In the rows, 128 means zero.
Where one turn sends some rows of the set: a few examples, then the rows asked:
J884: | 148 | 115 | 122 | 130 | 159 | 157 | 125 | 134 | 146 |  94 | 135 | 130 | 134 | 137 |  93 | 105 | 132 | 148 | 129 |  94 | 140 |  99 | 137 | 118 | 128 | 108 | 115 | 132 | 134 |  89 | 163 |
J428: | 144 | 140 | 112 | 168 | 161 |  99 | 119 | 115 | 116 | 121 | 155 | 118 | 103 | 177 |  86 | 119 | 122 | 123 | 151 | 114 | 126 | 120 | 122 | 151 | 168 | 132 |  93 | 125 | 149 | 102 | 133 |
J71: | 142 | 158 | 135 | 138 | 123 | 117 | 118 | 137 |  96 | 104 | 125 | 134 | 139 | 124 |  78 | 130 | 136 | 103 | 134 | 146 | 145 | 157 | 125 | 135 | 135 | 101 | 112 | 101 | 182 | 115 | 122 |
J460: | 151 | 112 | 144 | 137 | 159 | 145 | 125 | 135 | 147 |  80 | 136 | 133 | 142 | 129 | 110 |  93 | 131 | 140 | 141 | 105 | 151 | 111 | 139 | 116 | 122 | 120 | 114 | 130 | 125 |  91 | 169 |
J646: | 138 | 164 | 135 | 166 | 120 | 110 |  83 | 130 |  96 |  86 | 133 | 108 | 102 | 144 |  98 | 102 | 114 | 147 | 160 | 137 | 127 | 112 | 156 | 110 | 153 | 133 | 113 | 106 | 148 | 129 | 109 |
J540: | 158 | 165 | 114 | 146 | 117 | 101 |  97 | 130 | 119 |  71 | 156 | 110 | 105 | 139 | 113 |  90 | 130 | 121 | 126 | 157 | 111 | 128 | 112 | 117 | 138 | 142 | 106 | 133 | 160 | 115 | 118 |
J713: | 141 | 112 | 155 | 115 | 117 | 114 | 109 | 123 | 108 |  74 | 111 | 143 | 137 | 142 | 119 | 123 | 118 | 123 | 123 | 133 | 105 | 141 | 136 | 139 | 131 | 132 | 115 | 144 | 171 | 150 | 157 |
J215: | 131 | 130 | 152 | 110 | 115 | 113 | 123 | 121 | 112 |  82 | 102 | 150 | 129 | 151 |  98 | 126 | 114 | 130 | 125 |  97 | 114 | 129 | 152 | 120 | 135 | 124 | 115 | 142 | 154 | 156 | 130 |
J569: | 142 | 113 | 155 | 115 | 159 | 131 | 113 | 139 | 145 | 101 | 130 | 130 | 114 | 167 |  92 | 103 | 147 | 131 | 117 | 105 | 162 | 105 | 139 | 100 | 147 | 105 | 118 | 130 | 154 | 107 | 169 |
J104: | 147 | 129 | 143 | 109 | 113 | 124 | 117 | 126 | 112 |  81 | 121 | 135 | 153 | 125 | 102 | 120 | 104 | 151 | 129 | 123 | 100 | 131 | 153 | 136 | 126 | 123 | 125 | 149 | 156 | 139 | 129 |
J641: | 158 | 150 | 140 | 157 | 133 | 131 | 112 | 157 | 125 |  92 | 151 | 128 |  94 | 139 | 124 | 127 | 135 | 113 | 148 | 140 | 133 | 128 | 126 | 126 | 166 | 155 |  94 | 172 | 124 | 132 | 134 |
J281: | 120 | 140 | 121 | 170 | 137 | 123 | 127 | 146 | 105 |  95 | 137 | 140 | 119 | 118 | 118 | 138 | 129 | 118 | 136 | 138 | 125 | 104 | 123 |  98 | 179 | 135 |  99 | 169 | 126 | 127 | 122 |
J564: | 129 | 156 | 127 | 147 | 116 | 136 | 117 | 132 |  97 | 107 | 118 | 141 | 130 | 122 |  73 | 120 | 129 | 103 | 135 | 141 | 142 | 149 | 128 | 138 | 122 | 104 |  94 | 108 | 174 | 118 | 111 |
J167: | 138 | 134 | 122 | 162 | 164 |  91 | 116 | 114 | 111 | 127 | 162 | 117 | 112 | 168 |  92 | 112 | 120 | 125 | 140 | 151 | 125 | 121 | 119 | 138 | 183 | 123 | 108 | 128 | 168 |  99 | 134 |
J38: | 143 | 105 | 169 | 118 | 147 | 130 | 129 | 152 | 140 |  91 | 139 | 126 | 126 | 151 | 101 | 100 | 135 | 141 | 124 | 108 | 170 |  99 | 138 |  99 | 148 | 105 | 124 | 122 | 143 | 107 | 153 |
J306: | 126 |  89 | 143 | 138 | 158 | 152 |  97 | 133 | 130 | 102 | 127 | 128 | 135 | 139 | 101 |  98 | 136 | 140 | 124 | 136 | 143 |  98 | 134 | 114 | 137 | 109 | 111 | 132 | 162 |  96 | 183 |
J317: | 145 | 144 | 150 | 160 | 134 | 105 |  95 | 167 |  99 | 105 | 150 | 112 | 130 | 130 | 108 | 144 | 130 | 134 | 157 | 142 | 134 | 111 | 144 | 113 | 184 | 137 | 110 | 160 | 133 | 127 | 135 |
J615: | 146 | 161 | 130 | 147 | 120 | 124 | 116 | 136 | 100 |  99 | 120 | 137 | 130 | 132 |  79 | 131 | 138 |  96 | 145 | 125 | 144 | 160 | 127 | 145 | 122 | 112 |  96 | 100 | 168 | 118 | 125 |
J609: | 126 | 131 | 109 | 173 | 153 | 121 | 118 | 111 | 113 | 131 | 156 | 122 | 106 | 161 |  85 | 104 | 110 | 135 | 145 | 140 | 120 | 111 | 124 | 148 | 168 | 127 |  93 | 134 | 156 |  99 | 119 |
J970: | 117 |  87 | 154 | 139 | 142 | 138 | 106 | 143 | 134 |  92 | 130 | 134 | 139 | 139 | 105 |  87 | 136 | 130 | 122 | 125 | 158 |  95 | 125 | 106 | 127 | 118 |  98 | 140 | 149 | 103 | 168 |
J712: | 129 | 134 | 107 | 171 | 115 |  98 | 114 | 132 |  90 |  66 | 131 | 116 | 103 | 141 | 117 | 129 | 130 | 116 | 134 | 120 | 115 | 102 | 108 | 114 | 158 | 131 | 101 | 102 | 159 | 128 | 127 |

J564 -> J71
J215 -> J104
Where do these go?
J306 -> J569
J712 -> J646
J281 -> J317
J609 -> J167
J38 -> J460

Where one turn sends some rows of the set: a few examples, then the rows asked:
J762: | 151 | 142 | 156 | 139 | 122 | 150 | 129 | 113 | 134 | 146 | 141 | 131 | 101 | 140 | 158 |  94 | 105 | 106 | 129 | 139 | 149 | 135 | 138 | 137 | 139 | 118 | 111 | 147 |
J575: | 122 | 105 | 109 | 126 | 128 | 165 | 134 | 131 | 103 | 118 | 158 | 123 | 127 | 133 |  95 | 139 | 136 | 140 |  90 | 141 | 110 | 155 | 118 | 103 | 143 | 136 | 164 | 153 |
J381: | 150 | 132 | 136 | 155 | 119 | 174 | 128 | 116 | 138 | 139 | 119 | 120 | 112 | 142 | 171 | 124 | 122 | 128 | 138 | 128 | 133 | 120 | 142 | 144 | 113 | 145 | 115 | 147 |
J905: | 122 | 131 | 102 | 128 | 110 | 143 | 141 | 111 | 122 |  98 | 145 | 125 | 122 | 121 |  98 | 125 | 129 | 146 | 108 | 160 | 129 | 140 | 116 | 129 | 153 | 139 | 173 | 153 |
J429: | 165 | 144 | 161 | 126 | 130 | 142 | 123 | 118 | 127 | 144 | 150 | 132 | 114 | 136 | 149 |  95 | 104 | 104 | 115 | 137 | 137 | 132 | 135 | 133 | 159 | 124 | 101 | 136 |
J222: | 165 | 127 | 135 | 137 | 108 | 176 | 119 | 119 | 144 | 132 | 130 | 106 | 125 | 149 | 164 | 127 | 111 | 129 | 129 | 134 | 116 | 117 | 144 | 144 | 112 | 154 | 119 | 144 |
J842: | 165 | 125 | 107 | 107 | 155 | 149 | 156 | 158 | 139 | 125 | 124 | 110 | 117 | 133 |  99 | 111 | 134 | 151 | 100 | 157 | 120 | 132 | 144 | 114 | 101 | 126 | 144 | 117 |
J679: | 118 | 118 | 102 | 109 | 161 | 135 | 115 | 163 | 121 | 124 | 145 | 123 | 121 | 126 | 118 | 141 | 104 | 129 |  98 | 142 | 102 | 155 |  99 | 111 | 113 | 130 | 143 | 132 |
J495: | 153 | 142 | 153 | 132 | 146 | 127 | 126 | 120 | 136 | 159 | 130 | 134 | 104 | 133 | 166 | 120 | 145 | 128 |  96 | 113 | 109 | 130 | 114 | 131 | 109 | 142 | 118 | 143 |
J426: | 152 | 110 |  96 | 109 | 149 | 173 | 146 | 176 | 140 | 122 | 130 | 109 | 145 | 131 | 102 | 134 | 110 | 139 | 108 | 160 | 119 | 136 | 135 | 119 | 126 | 129 | 132 | 132 |
J831: | 150 | 145 | 154 | 143 | 145 | 142 | 129 | 118 | 132 | 152 | 129 | 146 |  97 | 120 | 166 | 121 | 141 | 140 | 115 | 115 | 124 | 121 | 122 | 131 | 108 | 134 | 110 | 159 |
J674: | 154 | 130 | 158 | 146 | 123 | 156 | 136 | 124 | 118 | 141 | 167 | 137 | 102 | 125 | 164 |  91 | 145 | 134 | 112 | 149 | 131 | 118 | 139 | 115 | 124 | 112 | 123 | 171 |
J996: | 161 | 132 | 145 | 144 | 125 | 164 | 127 | 121 | 128 | 137 | 147 | 121 | 105 | 131 | 168 |  97 | 109 | 101 | 130 | 151 | 144 | 122 | 136 | 132 | 148 | 112 | 110 | 154 |
J909: | 137 | 113 | 111 | 137 | 134 | 147 | 136 |  98 | 102 | 102 | 156 | 118 | 133 | 130 |  94 | 142 | 119 | 134 | 112 | 146 | 127 | 143 | 108 | 119 | 156 | 149 | 144 | 138 |
J546: | 111 | 135 | 102 | 122 | 135 | 136 | 101 | 148 | 127 | 145 | 156 | 115 | 138 | 116 | 117 | 126 | 120 | 117 | 117 | 163 | 110 | 141 |  93 | 118 | 120 | 147 | 163 | 133 |
J30: | 125 | 128 | 112 | 141 | 112 | 146 | 119 | 126 | 119 | 137 | 145 | 124 | 147 | 123 |  98 | 152 | 159 | 121 | 105 | 153 | 120 | 141 | 109 |  98 | 153 | 136 | 156 | 145 |
J508: | 167 | 115 | 130 | 118 | 116 | 137 | 133 | 122 | 125 | 126 | 115 | 117 | 125 | 105 |  91 | 167 | 113 | 133 |  87 | 142 | 125 | 144 | 143 | 117 | 128 | 109 | 134 | 126 |
J65: | 151 | 139 | 160 | 137 | 116 | 164 | 135 | 113 | 134 | 130 | 163 | 144 | 100 | 126 | 155 |  92 | 135 | 145 | 125 | 141 | 128 | 121 | 144 | 120 | 118 | 125 | 121 | 175 |
J914: | 160 | 141 | 122 | 118 | 119 | 154 | 114 | 160 | 127 | 143 | 123 | 127 | 135 | 101 |  90 | 145 | 142 | 123 | 101 | 156 | 123 | 130 | 143 |  95 | 152 | 108 | 136 | 129 |
J236: | 137 | 134 | 117 | 127 | 108 | 120 | 138 | 137 | 127 | 123 | 106 | 134 | 127 | 106 | 101 | 145 | 118 | 130 |  94 | 153 | 144 | 145 | 140 | 131 | 151 | 106 | 145 | 116 |
J904: | 156 | 127 | 138 | 150 | 132 | 141 | 126 | 125 | 125 | 157 | 138 | 145 |  97 | 124 | 172 | 121 | 146 | 135 | 106 | 120 | 120 | 116 | 127 | 128 |  97 | 133 | 123 | 167 |
J279: | 148 | 143 |  96 | 122 | 135 | 147 | 145 | 170 | 129 | 107 | 108 | 116 | 128 | 130 | 108 | 128 | 131 | 168 | 117 | 161 | 130 | 119 | 140 | 128 | 122 | 130 | 147 | 125 |
J798: | 112 | 124 | 117 | 117 | 162 | 136 | 122 | 140 | 113 | 107 | 162 | 119 | 116 | 110 | 127 | 109 | 108 | 138 | 114 | 163 | 108 | 149 | 113 | 116 | 112 | 131 | 145 | 104 |
J836: | 142 | 110 | 130 | 114 | 133 | 156 | 139 | 149 | 114 | 139 | 133 | 123 | 136 | 103 |  92 | 143 | 115 | 121 |  79 | 149 | 128 | 156 | 138 | 114 | 158 | 103 | 137 | 127 |
J678: | 115 | 153 | 113 | 109 | 152 | 119 | 118 | 150 | 116 | 109 | 135 | 124 | 106 | 102 | 121 | 122 | 110 | 152 | 108 | 157 | 116 | 136 | 100 | 129 | 125 | 124 | 157 | 131 |
J277: | 165 | 124 | 118 | 152 | 125 | 165 | 120 | 120 | 138 | 144 | 123 | 123 | 105 | 136 | 175 | 127 | 115 | 111 | 130 | 128 | 129 | 113 | 132 | 143 | 117 | 141 | 115 | 156 |
J362: | 155 | 145 |  97 | 104 | 143 | 161 | 113 | 179 | 138 | 145 | 137 | 113 | 132 | 117 |  98 | 109 | 119 | 130 | 120 | 167 | 117 | 120 | 128 | 113 | 124 | 137 | 149 | 131 |
J358: | 149 | 131 | 160 | 135 | 112 | 170 | 131 | 115 | 131 | 121 | 171 | 139 | 116 | 127 | 156 |  95 | 152 | 148 | 112 | 142 | 107 | 123 | 150 | 112 | 125 | 136 | 124 | 156 |

J429 -> J222
J914 -> J362
J679 -> J575
Where do these go?
J279 -> J678
J904 -> J674
J909 -> J508
J831 -> J65

